A single turn carries every row of the set below to another of its rows. Some are shown first; where does it send the rows asked next?
J_362: [-5 -4 8 -23 14 -28 8 -16 10 19 -9 -11 -17 11 2 -4 -18 17 12 22 -1 15 -3 -1 -4 -5 -3 -4 -5 -2 15 0 6 -6 4 9 -11 4 -10 3 10 16 -7 0 9 -10]
J_893: [-9 24 -6 9 -9 -1 -2 8 2 2 -9 7 -8 6 -1 3 0 19 14 13 5 7 11 -10 -6 0 2 -3 -9 -10 12 4 17 -19 5 9 6 -7 0 -7 3 19 -7 4 8 4]
J_499: [-7 -2 15 -35 6 -27 3 -10 9 14 -11 -13 -14 4 0 -3 -14 13 17 18 2 8 -1 -1 5 -4 -6 -3 -13 -14 4 2 -8 -7 -3 4 -10 9 -8 5 12 17 -1 1 9 -3]
J_229: [2 20 5 1 -10 4 -4 6 3 2 -10 11 -15 9 -5 1 4 -4 10 4 -6 12 -6 6 -5 -1 2 -8 -1 1 -6 17 17 -5 13 8 1 -12 2 -4 5 13 -4 8 11 -3]
J_161: [-5 4 20 -5 2 -6 -10 0 11 11 -11 7 -11 15 -6 2 12 19 7 17 -10 18 13 -11 -5 -3 -3 -9 6 -4 6 3 16 0 28 12 4 -1 4 2 6 7 -8 -17 12 -18]
J_888: [-5 7 6 -24 10 -29 -6 -1 13 23 -9 -5 -10 14 1 6 -1 24 8 10 0 0 -19 -6 8 4 3 -7 -11 -4 7 -2 8 -10 -3 5 -4 15 -12 -6 2 21 -1 9 0 -5]
J_354: [-4 21 3 6 -4 -1 -6 0 1 4 -9 10 -22 11 0 -5 -4 -2 10 13 4 17 7 2 -8 -5 -6 -7 -1 2 -6 22 10 -8 14 11 2 -15 -1 -6 -1 19 -6 0 15 0]
J_761: [-7 7 10 -24 13 -29 1 -1 19 30 -5 -11 -16 8 -2 -5 -16 18 18 12 4 7 -3 6 -2 -2 -4 -2 -5 -6 -5 0 6 -3 4 -1 -6 15 -7 2 4 17 5 -2 0 -6]
J_947: [-4 13 18 -14 -14 -4 -7 0 13 3 -9 13 -4 15 4 9 21 14 2 20 -12 21 0 -9 4 -1 -6 -12 -4 -16 1 5 2 -6 18 23 -3 -8 -2 -17 6 7 -3 -8 11 -4]
J_804: [-7 22 -7 0 -15 -1 -1 8 4 -5 -11 8 -5 4 -6 5 -1 16 16 13 5 9 12 -8 -6 3 2 -3 -10 -15 9 4 14 -17 5 12 3 -10 2 -9 5 17 -3 2 10 7]
J_969: [0 8 6 -23 4 -26 5 -6 3 10 -10 -4 -9 7 -5 8 -6 11 -4 3 -7 13 -17 7 14 -4 2 -5 -9 -12 14 2 6 -1 -4 11 -8 1 -10 1 12 10 2 11 0 -9]
J_540: [-6 25 -6 3 -13 0 -2 11 5 0 -10 7 -5 5 -4 6 4 16 15 10 2 6 7 -8 -5 3 5 -4 -9 -12 12 3 17 -17 5 10 4 -8 3 -8 4 17 -5 5 8 3]
J_196: [-3 5 6 -14 13 -32 -1 -10 7 16 -10 -12 -13 9 -2 -10 -19 12 3 13 -2 17 -8 5 9 -8 -3 -3 -4 -8 11 11 -3 -1 2 8 -3 8 -11 11 5 14 -6 7 6 -15]
J_591: [-7 26 -7 5 -12 -3 -3 9 2 -2 -9 10 -5 5 -5 3 -3 18 11 9 7 11 11 -5 -2 1 0 -3 -9 -17 8 8 13 -14 7 11 6 -10 1 -7 3 17 -1 5 6 6]
J_941: [-2 24 7 -4 -7 3 -11 10 10 14 -6 10 -17 11 2 4 10 2 18 7 2 2 -5 2 -3 4 -2 -9 -6 0 -13 17 14 -10 14 4 4 -5 0 -10 0 20 -2 8 9 3]
J_88: [-8 8 21 -1 -11 -4 -15 1 11 5 -10 12 -5 18 7 -3 19 20 4 20 -10 15 -2 -21 1 -7 -6 -14 -4 -5 -4 6 2 -14 12 14 5 5 -4 -11 -2 12 -11 -7 10 -5]
J_713: [-3 6 14 -24 8 -22 8 1 13 23 -9 -13 -14 1 -5 0 -8 7 14 5 -9 6 -8 11 1 -5 4 -1 -6 -6 3 -4 8 0 -2 -1 -9 9 -2 10 12 9 1 1 1 -13]
J_949: [-7 4 12 -29 7 -29 6 -3 12 15 -13 -15 -15 -1 -8 -6 -17 5 16 14 -2 11 4 7 -1 -5 0 1 -7 -9 -2 0 -2 -2 -3 3 -11 6 -3 9 8 13 2 -7 9 -8]
J_856: [-5 14 6 -4 -8 4 -1 0 5 4 -8 5 -20 9 2 -1 0 0 21 19 0 8 8 -6 -15 -2 -6 -9 -6 7 -8 13 14 -15 13 7 -3 -13 0 -11 5 19 -10 -3 18 5]
J_910: [-4 10 22 -19 -6 -4 -8 5 15 12 -8 5 -8 9 -7 12 20 14 9 12 -10 13 12 -3 4 1 -6 -8 0 -17 2 3 11 3 29 11 1 -3 4 -1 13 4 -1 -11 9 -13]
J_121: [-7 13 18 -7 -16 -4 -8 -3 11 2 -5 9 -5 13 5 3 12 14 -2 19 -8 23 5 -10 6 -7 -17 -12 -7 -18 -4 11 -4 -8 18 19 0 -6 -8 -16 8 6 -3 -7 11 0]
J_600: [-10 26 -5 5 -11 -2 -5 9 2 3 -8 10 -7 6 -2 4 0 21 15 11 9 6 11 -9 -4 1 -1 -4 -10 -15 6 6 14 -18 5 7 7 -5 0 -8 1 19 -2 5 6 8]
J_977: [-7 -3 6 -24 9 -27 10 -15 6 10 -11 -9 -16 11 0 4 -13 17 6 21 -3 12 -4 -9 -4 -5 -1 -6 -10 1 17 -6 9 -12 -3 13 -13 0 -12 -6 12 17 -7 -3 10 -4]
J_951: [-9 13 20 2 -15 -4 -14 0 10 5 -6 9 -3 16 6 -3 14 19 -2 16 -8 19 -1 -14 8 -11 -15 -14 -7 -13 -7 12 -2 -10 15 13 6 4 -9 -11 2 8 -6 -2 7 -3]
J_310: [1 5 11 -26 8 -24 5 -7 9 21 -8 -8 -11 7 -1 3 -7 12 7 6 -7 10 -16 11 10 -2 2 -3 -7 -13 13 3 6 1 2 5 -7 7 -8 8 14 10 -1 12 0 -14]
J_511: [-7 3 10 -15 14 -25 9 -7 12 27 -5 -14 -20 6 -1 -5 -18 12 13 14 -4 11 -2 6 -7 -9 -2 -2 -3 1 5 -3 13 -4 2 0 -10 7 -7 6 11 12 -3 -3 3 -13]
J_148: [-8 8 21 -12 -9 -5 -7 0 12 5 -6 -3 -9 7 -7 4 7 13 7 16 -6 16 23 -7 5 -7 -20 -7 -5 -18 -4 10 0 -1 28 9 2 -3 -2 -1 15 4 -2 -15 15 -8]
J_730: [-4 16 11 -16 -13 2 -7 5 5 2 -11 12 -17 8 -2 1 4 0 23 11 5 6 5 -2 -8 3 -3 -8 -7 -5 -16 14 7 -11 9 5 -1 -9 3 -9 1 21 0 0 14 12]
J_715: [-10 3 11 -33 3 -29 -1 -8 5 8 -12 -8 -12 6 -2 2 -11 16 8 14 7 6 -1 -6 10 -3 -7 -4 -17 -15 1 1 -9 -10 -9 7 -8 8 -12 -3 6 20 3 1 7 6]
J_704: [-8 3 23 -7 -4 -6 -18 5 15 11 -10 3 -7 15 -7 -3 11 25 13 15 -5 9 12 -19 -2 -4 -7 -11 0 -6 -8 6 9 -6 25 2 9 12 1 2 1 11 -7 -14 10 -10]
J_990: [-4 10 5 -17 12 -32 0 -1 14 21 -9 -12 -14 5 -9 -9 -20 9 9 9 1 16 -3 13 4 -5 -1 0 -1 -8 -1 8 1 4 3 5 -5 9 -6 8 2 13 5 -1 4 -13]
J_884: [-2 3 11 -31 11 -30 -4 -3 17 25 -9 -8 -11 11 1 -2 -8 20 18 13 2 3 -14 0 6 3 1 -5 -8 -9 3 3 2 -5 2 2 -4 17 -8 3 3 19 -1 8 3 -7]
J_720: [-5 9 18 -5 -9 -5 -10 -1 11 4 -12 14 -5 17 5 3 21 16 2 22 -14 21 -2 -15 -1 -3 0 -12 0 -6 4 3 7 -9 15 22 0 -4 -1 -13 0 10 -11 -9 12 -10]
J_842: [-6 10 19 1 -7 -6 -17 6 13 8 -6 -2 -5 11 -9 -3 6 18 2 8 -7 15 11 -8 9 -9 -16 -8 -1 -14 -7 15 3 0 28 4 11 8 -4 4 7 4 -3 -7 9 -13]
J_231: [-8 8 1 -5 14 -34 -3 -10 3 13 -10 -8 -15 12 -1 -6 -17 16 -5 14 3 16 -7 -4 10 -9 -5 -4 -7 -3 12 8 -1 -7 -2 12 -2 6 -16 1 0 19 -5 4 5 -10]

J_761 moves to J_949
J_730 moves to J_856
J_121 moves to J_720
Now find these:
J_499 moves to J_362
J_704 moves to J_148
J_231 moves to J_969
J_540 moves to J_600

A single turn carries every row of the set below to another of its rows. Some are shown first; where does it send the rows asked next?
J_189: [9 -4 -9 -4 2 -6 22 1 -2 -15 2 8 0 8 -5 -10 4 -2 3 -1 12 1 4 8 1 3]
J_746: [4 -9 -9 -6 -3 -3 17 3 3 -12 4 2 -3 13 -3 -8 3 2 7 4 4 3 3 12 2 8]
J_513: [0 11 9 5 3 2 1 5 -3 0 -13 -8 -3 -4 -8 16 -20 -5 -1 -15 -1 4 13 -2 -4 19]
J_294: [-1 -5 2 11 6 0 -5 -2 -6 -11 -7 1 -4 1 -12 13 -18 -1 -3 -13 -2 -6 7 -12 -8 13]
J_67: [-11 6 20 -4 3 2 8 6 2 9 -18 -4 9 -2 -2 17 2 -1 -2 -11 11 7 9 5 0 24]
J_319: [6 -12 -7 -6 -4 -5 18 3 0 -12 -1 6 -3 12 1 -11 8 3 6 0 7 1 5 12 -1 7]
J_905: [6 -3 -12 -5 4 -5 21 2 0 -14 5 6 0 8 -6 -8 3 -1 3 3 10 3 1 9 3 3]
J_149: [-4 5 -4 11 -3 0 0 1 -5 2 -1 6 -1 4 -4 10 -16 -4 1 -21 -5 1 7 -20 3 14]
J_59: [7 -9 -4 -1 -3 -1 16 4 -1 -14 5 8 -3 7 -1 -11 8 0 7 0 9 -1 3 11 4 5]
J_752: [-15 3 5 6 10 0 14 5 6 1 -27 13 -1 -10 8 9 5 17 -6 -5 -2 7 -5 -2 2 11]
J_260: [11 -8 -7 -3 -1 -5 19 2 -2 -15 2 9 -1 7 -2 -11 8 -1 5 -2 12 -1 4 8 0 4]
J_37: [5 -7 -6 -2 -1 1 17 4 2 -13 6 6 -2 7 -2 -8 7 0 6 4 7 2 0 12 7 5]
J_390: [0 -8 3 9 8 3 -3 -5 -3 -16 -18 8 -9 -10 -2 12 -8 6 -9 -8 -4 -2 -4 -11 -6 10]
J_47: [4 -11 -7 -5 -4 -3 16 4 2 -11 2 4 -3 13 0 -10 7 3 7 2 6 2 3 13 2 8]
J_462: [-11 7 3 14 4 -5 6 10 -1 6 -9 0 5 10 -10 7 -16 5 6 -18 -1 -4 18 -4 -1 16]
J_251: [4 -5 -9 -4 1 -2 19 3 2 -14 8 5 -1 8 -5 -7 4 0 5 6 8 4 0 11 6 4]
J_119: [-2 2 -5 9 1 2 1 -3 -4 -3 -10 12 -7 -6 4 9 -10 0 -6 -17 -9 5 -3 -21 1 10]
J_664: [7 -10 -10 -7 -1 -7 19 1 1 -13 -3 6 -4 11 0 -11 6 3 4 0 8 1 4 10 -2 6]
J_322: [4 9 7 4 6 4 2 1 -2 -5 -21 -2 -8 -13 0 14 -15 -1 -6 -14 -4 7 6 -4 -5 16]
J_735: [-13 5 3 5 -3 -3 5 3 -4 11 1 4 10 12 -7 13 -9 -6 2 -20 4 1 10 -15 4 18]
J_933: [-21 3 9 1 9 -6 18 6 6 11 -22 10 12 1 1 11 8 13 -2 -7 7 5 2 1 3 16]
J_681: [-7 4 18 -4 5 4 9 3 2 4 -26 2 3 -12 5 17 5 2 -7 -9 7 9 1 3 -2 19]
J_530: [1 5 11 0 7 4 5 0 0 -4 -28 3 -6 -18 6 15 -3 2 -9 -11 1 9 0 -1 -5 15]
J_795: [-8 0 0 2 3 2 8 -4 -1 0 -17 17 -4 -10 10 11 4 4 -10 -13 -3 9 -10 -17 4 11]
J_160: [-17 0 7 -3 1 -1 13 -1 2 9 -14 16 8 -2 7 13 13 3 -8 -12 7 8 -7 -14 5 16]
J_367: [-9 -2 7 7 5 -4 -1 1 -5 -1 -2 -3 9 11 -18 16 -14 -2 1 -13 7 -6 12 -8 -5 18]
J_917: [5 -7 -13 -7 0 -6 18 2 3 -13 2 2 -4 13 -3 -8 0 3 4 5 5 4 2 12 0 6]
J_646: [-5 3 -2 14 8 2 6 4 2 -6 -24 10 -10 -11 6 5 -8 14 -4 -11 -12 4 0 -7 0 9]
J_586: [-18 -5 14 -2 6 -4 6 0 0 4 -6 0 16 10 -14 18 1 1 -2 -7 14 -2 6 -3 -3 20]
J_330: [-9 -10 10 0 9 4 3 -5 1 -10 -21 11 -2 -12 3 14 7 9 -11 -2 4 3 -10 -7 -3 13]
J_76: [-3 5 -2 19 5 -1 3 8 -2 -3 -15 5 -7 -1 -3 5 -19 9 2 -17 -11 -2 11 -7 -2 11]
J_771: [-8 10 16 1 2 2 4 7 0 7 -11 -8 6 2 -9 18 -11 -4 1 -14 6 5 14 3 -1 23]
J_449: [7 -8 -13 -7 0 -8 20 0 2 -14 -1 4 -4 11 -1 -9 2 3 3 2 6 3 3 10 -2 6]
J_172: [-18 -8 15 -5 8 -1 8 -2 3 0 -16 8 11 -1 -3 18 12 6 -7 -1 12 2 -5 -2 -1 18]
J_287: [-19 6 9 6 6 -7 14 10 3 13 -13 3 14 12 -7 10 -3 8 4 -13 7 0 14 0 1 19]
J_401: [-19 2 8 -2 -1 -3 11 1 0 15 -6 9 15 8 -1 14 6 -2 -1 -15 10 5 2 -12 6 19]

J_37 moves to J_59
J_795 moves to J_119
Now find these:
J_172 moves to J_330
J_449 moves to J_917
J_513 moves to J_771
J_752 moves to J_646

